128 stands for zero in the data rows.
Here are some points, one per row:
[139 108 135 135 137 132 101 142 103 104  58 157 109  98 120  78 147  63 138 175  86 132 117 227  78 140  72 171 165  66 175  70]
[ 48 157  81 175 132 138  55 134 199 168  99 116 108 143 136  58 122 137 150 148  84 178 158  97 197 114 134 199  67 102  98  54]
[154  93 164 125  97 182  44 159  93  62  78 141 158 166 137 101 130 190  92   4 175  49 152 113 112 108 169 157 112 229 104 186]
[222 166 122 116  87  80 107 215 120  76 164  94 172  97 126 161 147 140 126 149 102  69 166 150 115 134  81  91 115 103 156 113]
[117 102 127 173 109 165 102 176 127 122 151 143 141 124  79 114 171 129 143 194 103 150  86 135 186 151 157 156  98 117 172 146]
[171  56 129  94 111 129 201 133 176 198 184 122 163  61  88  96 123 158  99  87 176 113 129 170  98 137 161 197 146 140 102 120]
[ 73 137 131 191 142 154 177 107 176 169  58  93  69 128 121 159 146 143 130 105 115  29 101 124 125 134 134 162 126 129 166  36]
[121  79 131  89 227  76 113 144 119 147 128 100 140  70 171 126  66 196 188 123  56 166 118  74  80  46 120  97 170 166 166 145]
[143  67  46 164  76 141 132 109 130 154 118 102 132 147 177 119  77 116 144 163 112  87 172 158 138 111 139  25 114 169 167 139]
[123 156 129 112 153  85 139 106 205  84 126 100 170 120 153 174  81 142  51 136 102 129 111 140 117 170 162 110  97 156  95  89]
[159 135 164 147 160  90 175 145 183 179 138 117  73  96  80 128 181 156  74 141 203 141 169 177 183 145 164 107 122  89  93 126]
[ 93 153 149 158 161  89  81  78  75 138  87 134 118  74 175 207 121 165  72 155 114  90  99 128 117 132 188  95  49  97 124 140]
[105 180 137 144 157 105 174 125  80 121 192 130 163 146 189 121 120  88 126 150 194 163 186 219 166 130 151 161 155 148  95 124]
[ 78  85 155 100  71 138 126 137 193 162 135  57  92 144  78 211 123 201 156 206 176 232  89 209  77 209 185 153 162 190  75 135]
[ 99 173 111 125 158 151 195 133  69 180 190  67 120 125 105  90  80 157 132 108 133 118 164 174 123 206 106 101 100 153 139 119]
[173  48  80  65 154  91 179 202  86 157 134 164 174 167 118 171 139 110  82 108 112 174 108 122 139 159 148 119 127 147 116 128]
[120 112 113 132  80 148 161  59 128 121 210 181  87 120 145 123 112 175 128 149 121 170 148 177 143 103 116  76 174 154 148 111]
[ 91  96 126 175 157  67  96 242  71 137 130  97  86 107 141 122  39 106 162  98 166 194 100  84  63 121  96 100 166  85  32  98]
[143 120  93 112 177 171  96 124 153 185 101 102 127 129 137 211 136 178 161  93 141  53 136 129  75 160 138 127 191  99 143  76]
[173 198  98 139 101  90  13 112 101 152 181 165 222 113 141 111 192 164 143 138 121  97  92  82 104 202 163 144 171  77 108  60]
[ 67 206  67 127 109 123 158 169  86 141 109 142 168 115 173  75 102 150  82 156 120  94 144 200 169 140 100 136 168 142 151 147]
[ 89 141 136  84 107 107  43  97 143 136  47 116 115 151  84 134 159 121  66 142 151 212 168 129 147 115 118 118 160 184 142 102]
[ 94  98 157  49 167 134 188 161 125  44  23 132  80 122 189  76 163 153 201 171 107  71 165 137 112 192 122 180  98  94 102 153]
[132 142 117  80 121 219 141  92 129 111 132 131 133  81 142 143 101 124 105 105  83 176 109 116 144 188  88 138 154 123  85 136]
[182 102  93  65  61  65  97 173  95 105  98 113 128 115 128  58 190 156 165 101 191 134 149  83 130 124 149 211 136 122 148 166]
[176 148  54 190 157 191 175 100 119 157 115 111 131  61  83 101 148 206 109 173 140 132 103  77 176 106 134 133  26 138  86 163]
[114 104 114 114 112 209 175  73 128 119 102  78 131  77 180 101 151 103 176  93 142 184 131 135 117 123 159 121 115  38  97 108]
[120 103  68 123 136  31 149  15  91 136  82 187 141  89 165  44 113 103 124  94 193 204 108 116 133 150  92 134 121  78 198  95]
[ 89  62 172 141 144 143 157 123 115 117  99  74 198 119 142  96  99 107 170 153 131  90 139 146 236 126 169 136 156 185  57 104]
[107  88  43 148 128 171  72 123 197 160 173 123 169  74 105 134 177  58 146 141 123 118  94  37 116 124 130 127 148 130 176 186]
[182 153 112 175  99 126 107 105 101 129  78 127 132 149 123  73 108 173  93 105 194  84 102 203  93 135 149 119 106  63 112 207]
[199 152 139 150 110  96 194  98 153  91  86  84 169 150  70 160  91 106 140  99  85 120 110 142  89 130 179 111 159 102  92 164]
[146 131  89 146 136 126 160 130 165 101 130 168 119 131  49 127  64  25 148 116 206  22 193 111  97 148 138 160  74 191 188 127]
[ 89  38 150 183  37 149  62 168 109  97 167 179 107 107  92 143  43 157  59 100 113 106  97 123 151 129 103 106 103  90  79  68]
[112 200 148  79 196 164 101 134 114 162 125 137 126  93 110 134 104  46  96 170 196 102  72  91  87 135 183 129 152 140  88 131]
[159 153 122  92 126 126 139 160 147 174 103  87  58 135  72  97 122 192 115 130  81 149 126 135 144 150 112 102 220 102 216 164]
[133 166 168 163 119 183 116 176 163 100 166 187 217 151 108 153 182 129 197 129 124 182 139 187 116 111 125 191 119 118 125 162]
[ 61 168 162  39 113 111 106  94 116  98 166 108 181 103 133 166  58 120 153 163  65  71 204 101 155 176  52 150  75  95 109 204]
[  7 132 105 181  94 104 189 205 132 122  66 235 178 126 128 128 101 177  88  74  94 115 112 135 137 115  96 139 166 163 206 164]
[133 163  81 126  99  87 135 135 125  75  93 140  78 110 144 174 139  87 106 168 117 108 165 118 148  54 158 167 149 178  77 129]
[164  70  97 177 125  96 144  96 107 142  84 114 159 187 173 208 126 101 170 155  77 114 178  92 165  89 152 140 189  79 119 189]
[183 112  96 142 120 109  88 132 103  68 224 117  97 116 176 118 117 156  94 181 117 145 183 165 117  91 122 222 115 117 136 103]
[ 93  84 147 104 137 145 139  74 141 101 139 124 182 136 108 145 118 160  96  96 104 157 178 110  70 239  90 155  93 135 155 155]
[158 146  83 147 124 191 144 165  65 150  62 145 149 106  77 147 117 100 188 188 122 112 123 131 132 110 149 153 129  76  93 189]
[160 145 160  46 101 154  95 115  95 113 132 138  89 118  41  47 123  90  77 157  79 139  79 170 136  87 190  91 151 109 164 120]
[ 78 153 126 122 105  85 165 114 156 155 173 213 115 171  58  70 101 176 149 171 132  74 136  44 151 174 146  81 160 107  72 160]
[ 96  91 226 152 171 128 139  92  88  56 164 106 210  74  75  77 175  84 186 128 149 142 160 124 136 152 164  20 130  88 161 113]
[ 93 149 173  85  61 188 178 161 130  92 207 151  89 125 196 135  99 138 169 134 164 137 125  50 135  65 149 124  69  27 136 120]
[147 129 123 152 118 157  80  57  92 211 136 126 146 193 129 119  92 146 177 119 101 160 146 130 101 154 115 149  32 160 120 123]
[124 162 122  67 143 201 119 120  95  97 129  86  11 123 192 135 113  90 110  58 171  47  98 110 189 161 118 106 129 102 181 137]
[ 70 121 157 139 130 174 204 107  59 140 145 139 166 190  85 110 189 101  94  92 109  76  41  75 113 119  86 199 161 137  95 103]
[ 99 189 188  54 141 139 162 117 114 173 113 141 163 155 112 118 120 161  95  79 115 173 124  98 162  61 131 106 109 129 121 186]
[185 134 154 150 136 124  74 154 117 169 114 155 159  97 146 145  90  78  89 133 140 133 160 149 202 136  63  95 148 135  69  79]
[112 167 171 128 118 165  94 189 108 187 135 115 120  55 176 116  85  95 137 106 135 146  70 111 107 103  93 172  83 129 154 190]
[121 129 131 117  83 155 160 146 172 133  73  98 134 101 132 127 184 141   9 121  83 146 255  34  66 110 147 101 145  96 124  75]
[ 96 101 114  41 101 132 107 135 136 124 137 106 188 195 194 211 143 166 154 152 187  66  41 155 184  65 158 134 153 133 153  93]
[122 128 133  71 210 161 103 168 196 126 141 138 153  93 165  71 111  98 100 180 173 139 163  87 142 121 147 123 161 152 172 105]
[ 72 140 115 103  37 144 124 143 124 110  78 140 149 147 101 175 149 138 185  84 148 163  84 175 144 119 160  53  73 132 193  25]
[136 208 137 226 104 120 127 172 181 146 170  98  92 174 215  90 170 110 171  84 107 138 138  81 133 198 103 136 186 180 126  99]
[ 98 162  44  85 161 136 146 135  81 152 163 153 127 250 119 160 166  68  84 153 151 137 161 112 105 123 139  90 118  78 111 117]
[132  79 195  83 130  61 119  52 145  89 153 150  70 126 108 120 120 155 126 124 198  91  92  70 199 124  98 230 122 113 155 114]
[127 116 138  85 158  28 167 145 194 156 163 119  66 186 142 133 191 106 153  89  60 107 124 171 112  88 178 131  48  63 100 135]
[113 121 128 150 136  68 100 107 114  77 133  20 171 174  70  91 172  82 102 132  52 105  84  99 204 122 114 116 139 163 126 136]
[224 135 206 191 161 111 187 113 105 107 104 134 126 140  81 156 114 154 199 194 152 101 143  71 126  87  29 109 168 150 121  34]
[ 87 155  35 141  95 125 110  12 121  97 118 113  94  94 106 166 130 193 188 102 164 120 164 116 101 114 137 100 186 134 137 126]
[ 84  83 157 149 183 162  76 124 178 106 100 157 134 203 121 100 131 165 125 165 228 172 152 129 121  97  74  87 182  85 120 189]
[ 44  87 126 163 108  67 138 146 155 156 168 162 110  82 173 125 220 136 120 213 153  79  94 147  32 137 125  88 111 171 130 167]
[126 143 212 191  75 102 149 139 109 162 109 100 142  58 147 186 155 124 103 101 166 200 145  92 179 179 231 155 126 117 202 166]
[152 122 134  88 139 163  93 151 141 168 168 180  64 110  76 134  84 116 148 159 107  99 148 135 148 176 150 134 145 167 154 155]
[195 134  74  81  53 118 164 157 225 104 119  72 172 160 128  75  60  87 141  76 141 161  83 116 112 115  81 106 130 115  57  94]
[145 134 159 117 143  84  75 125 109 145 152 127 141 134 143  52 103 107 180  84  90 106 149 178  47  97 191 103 128 190 129  63]
[215 133 106 134 168 161 159 149 170  47  74 194 129 166 171 104 121 170 109 219  93 163  37  97 103 176 130  83  42 188 156 103]
[106 148 141 121 144 163  70 122  79  80  93  81  62 190 132  98 206 184 117 126 178 142 141 135  73 128  99 124 122 127  85 163]
[176 224 180 130 150 152 119 135 223 109 164 169 125 129 110 149 156 139 180  61 141 148 149 178 183  73 101  77 112 142 134 185]
[178 143 172 131 173 151 133 125 116 153 121 197 186 147 161 178 105 174  87 109 127 127 138 111 105 135 106 160 128  78 156  78]
[112 168 165 158 134 105 135 146  87 115 151  59 102 173  54 157  41 124 133 188 106 136 127 132  97  72 160 197 128 110 209 123]
[169  83 145 178 160 122 134 126 103 167 159 142 116 171 183  52 116 144 108 121  68 100 132 135 134  50 201  92 127 164 112 134]
[155  40 154 119 109 197 143 142  45 148 156 146  64 138 128 170 203 103 115 112  85 143 173 135 149 150  97  87 128 165 130 108]
[155  67 167 212 140 113 128  97 184  82 150  90 100 227 158 143  72  43  72 114 139 173 117 130  91 152 142 118 131  89 181 200]
[165  94  72 126 222  88 104 134 136 132 120 207  67 138 127 172 120  99 181  53  76 173 128 162 195 178 165 150 128 123 125 122]
[174 138 214 111  16  68 136  74 113 229  65 179  84 116 191 140 135  48 161 166  91 117  85 126 109 157  65 102 136 193  71 173]
[172 143 120 122 146 151 168  92  92 171 158  56 158 142 148 134 170 105 120 157 149 180 108 121 113  74  36 153  96 219 178 114]
[134 134  75 158 175  34 117 200  92  93 152  60 101  91  93 165 165 136 133  85 156 148  90 145 167 147  27  68  95 144 120 148]
[133 160 100 172 163 145 153  57 164   4 172 138  97  87 165 150 151 102  75 100  51 123  46 176 117 107 155 153 217 137  91 160]
[ 98 148  93 141 141 121 134 138 104  74 124 194  95  92  83 183 150  80 168  60 114 190 162  93  61  67 126 136  83 205  64 108]
[ 95  85 126 118 139 153  77  97 203 200 121 118 149  95 103 155 159 125  93 112 115  52 122 195 102  43  33 150  88  64 102 131]
Along one direction, these points spread out more than along any other. For each point below, how far along it does it lie, from 0 to 99? 50 is the average, and the first point above lies past it. One standard deviation of the points above along it is 16.
[171  56 129  94 111 129 201 133 176 198 184 122 163  61  88  96 123 158  99  87 176 113 129 170  98 137 161 197 146 140 102 120] -> 42
[176 224 180 130 150 152 119 135 223 109 164 169 125 129 110 149 156 139 180  61 141 148 149 178 183  73 101  77 112 142 134 185] -> 57
[112 167 171 128 118 165  94 189 108 187 135 115 120  55 176 116  85  95 137 106 135 146  70 111 107 103  93 172  83 129 154 190] -> 36
[126 143 212 191  75 102 149 139 109 162 109 100 142  58 147 186 155 124 103 101 166 200 145  92 179 179 231 155 126 117 202 166] -> 38
[ 73 137 131 191 142 154 177 107 176 169  58  93  69 128 121 159 146 143 130 105 115  29 101 124 125 134 134 162 126 129 166  36] -> 33
[158 146  83 147 124 191 144 165  65 150  62 145 149 106  77 147 117 100 188 188 122 112 123 131 132 110 149 153 129  76  93 189] -> 43
[136 208 137 226 104 120 127 172 181 146 170  98  92 174 215  90 170 110 171  84 107 138 138  81 133 198 103 136 186 180 126  99] -> 73
[ 96 101 114  41 101 132 107 135 136 124 137 106 188 195 194 211 143 166 154 152 187  66  41 155 184  65 158 134 153 133 153  93] -> 31
[120 103  68 123 136  31 149  15  91 136  82 187 141  89 165  44 113 103 124  94 193 204 108 116 133 150  92 134 121  78 198  95] -> 48
[ 89 141 136  84 107 107  43  97 143 136  47 116 115 151  84 134 159 121  66 142 151 212 168 129 147 115 118 118 160 184 142 102] -> 45
[143  67  46 164  76 141 132 109 130 154 118 102 132 147 177 119  77 116 144 163 112  87 172 158 138 111 139  25 114 169 167 139] -> 69
[112 168 165 158 134 105 135 146  87 115 151  59 102 173  54 157  41 124 133 188 106 136 127 132  97  72 160 197 128 110 209 123] -> 56
[ 70 121 157 139 130 174 204 107  59 140 145 139 166 190  85 110 189 101  94  92 109  76  41  75 113 119  86 199 161 137  95 103] -> 35
